[[ 42  -3 -71   7 -54]
 [ 42  30 -19  68  40]
 [-53  14  77  73 -73]
 [  7 -39  45 -20  -9]
 [ 27  41 -74  48  11]]
|
[[ 42  -3]
 [ 42  30]
 [-53  14]]

[[ -9  30 -38  74]
 [ -4  12 -26  74]
 [ -6  21 -34  74]
 [ -4  14 -28  74]]
|
[[-9 30]
 [-4 12]
 [-6 21]]

[[ 38 -26   4  20]
 [ 18  -2  -6   1]
 [-43  42 -18 -27]
 [ 60 -19 -11  24]
 [  3   2  -1  -2]]
|
[[ 38 -26]
 [ 18  -2]
 [-43  42]]

[[  0   0   0   0   1]
 [ -7   7 -26  27  34]
 [-36 -11 -21  77 -24]]
|
[[  0   0]
 [ -7   7]
 [-36 -11]]

[[-16   5  -7 -18]
 [ 33 -46  37  79]
 [-37  14   4   6]]
|
[[-16   5]
 [ 33 -46]
 [-37  14]]

[[-47 -38 -32  14 -42]
 [  9  75 -19  -4  -8]
 [-35 -13   1  -3 -13]
 [-39  32   6 -50  -4]]
|
[[-47 -38]
 [  9  75]
 [-35 -13]]
---
[[-18  23 -75  44 -44 -25]
 [ -7  20 -78  37 -40 -16]
 [ 47 -19  33 -46  63  41]
 [ -1 -18  63 -28  15   9]]
|
[[ -7  20 -78  37 -40 -16]
 [-18  23 -75  44 -44 -25]
 [ 47 -19  33 -46  63  41]
 [ -1 -18  63 -28  15   9]]

[[ -6  29 -19 -16 -45 -64]
 [ 11 -35   8  26 -25  43]
 [  4  32  48  15  -4  -5]
 [  2  35  55  15  14   4]
 [  3 -36 -45   0 -51  -2]
 [ -3 -28 -53 -14 -25 -10]]
|
[[ -3 -28 -53 -14 -25 -10]
 [  3 -36 -45   0 -51  -2]
 [ -6  29 -19 -16 -45 -64]
 [ 11 -35   8  26 -25  43]
 [  4  32  48  15  -4  -5]
 [  2  35  55  15  14   4]]

[[  3  27  16  -3  12  14 -15  -8 -20]
 [ -8 -33 -14  15 -27  14 -19  38   2]
 [-14 -67 -56  15   2 -16 -68  22  66]
 [-10 -29 -23  15 -23   1   1  26   9]
 [ 12  23   9  -2   6   1   5 -25 -15]]
|
[[-14 -67 -56  15   2 -16 -68  22  66]
 [-10 -29 -23  15 -23   1   1  26   9]
 [ -8 -33 -14  15 -27  14 -19  38   2]
 [ 12  23   9  -2   6   1   5 -25 -15]
 [  3  27  16  -3  12  14 -15  -8 -20]]

[[-58  31  30  30   6 -48  31  30  32  32  30  30]
 [-41  62  63  63 -19 -48  63  63  61  62  63  63]
 [-42   2   0   0  29 -46   1   1   4   3   2   0]]
|
[[-42   2   0   0  29 -46   1   1   4   3   2   0]
 [-58  31  30  30   6 -48  31  30  32  32  30  30]
 [-41  62  63  63 -19 -48  63  63  61  62  63  63]]

[[ 29  38 -57 -50  75  27   6  23  43 -39  38]
 [ 19 -16  64  28  24 -18  54  56 -64  40  -2]
 [ -8  29 -14 -34  25 -47 -14 -69  22 -23  64]
 [ 16 -51  52 -60  11 -68 -34  -1 -69  13 -12]
 [ 10   1  56 -36  71  76 -27  52  44 -46  23]]
|
[[ 29  38 -57 -50  75  27   6  23  43 -39  38]
 [ -8  29 -14 -34  25 -47 -14 -69  22 -23  64]
 [ 16 -51  52 -60  11 -68 -34  -1 -69  13 -12]
 [ 10   1  56 -36  71  76 -27  52  44 -46  23]
 [ 19 -16  64  28  24 -18  54  56 -64  40  -2]]

[[ 34  36  37  37   2  -6  36  36  37  37  37  37  -3   3  41]
 [-33 -34 -35 -35  -1   6 -34 -35 -35 -35 -35 -35   2  -2 -38]
 [-42 -43 -45 -44   1   3 -43 -45 -45 -45 -44 -45   0   0 -51]
 [ 51  53  55  54   3  -9  53  54  54  54  54  54  -4   4  60]
 [-10 -13 -11 -12 -34  30 -11 -10 -13 -11 -12 -15  34 -34 -17]]
|
[[-42 -43 -45 -44   1   3 -43 -45 -45 -45 -44 -45   0   0 -51]
 [-33 -34 -35 -35  -1   6 -34 -35 -35 -35 -35 -35   2  -2 -38]
 [-10 -13 -11 -12 -34  30 -11 -10 -13 -11 -12 -15  34 -34 -17]
 [ 34  36  37  37   2  -6  36  36  37  37  37  37  -3   3  41]
 [ 51  53  55  54   3  -9  53  54  54  54  54  54  -4   4  60]]

[[-55  18  39  35  42  43 -22 -43  75 -73]
 [ 74 -76  13  73 -70   6 -39  54 -43  62]
 [ 49 -17  48  75  66 -58 -28 -29 -53  33]
 [ 37   8 -56 -51  31 -64 -73  16  70 -57]
 [ 36 -37 -18  35  -3 -39 -59  16  64 -37]
 [ 38  32  53 -42  64 -16 -61 -60 -66 -33]
 [ 30  73 -61 -30  41   1  20 -65 -38  -7]]
|
[[ 30  73 -61 -30  41   1  20 -65 -38  -7]
 [ 37   8 -56 -51  31 -64 -73  16  70 -57]
 [ 36 -37 -18  35  -3 -39 -59  16  64 -37]
 [ 74 -76  13  73 -70   6 -39  54 -43  62]
 [-55  18  39  35  42  43 -22 -43  75 -73]
 [ 49 -17  48  75  66 -58 -28 -29 -53  33]
 [ 38  32  53 -42  64 -16 -61 -60 -66 -33]]
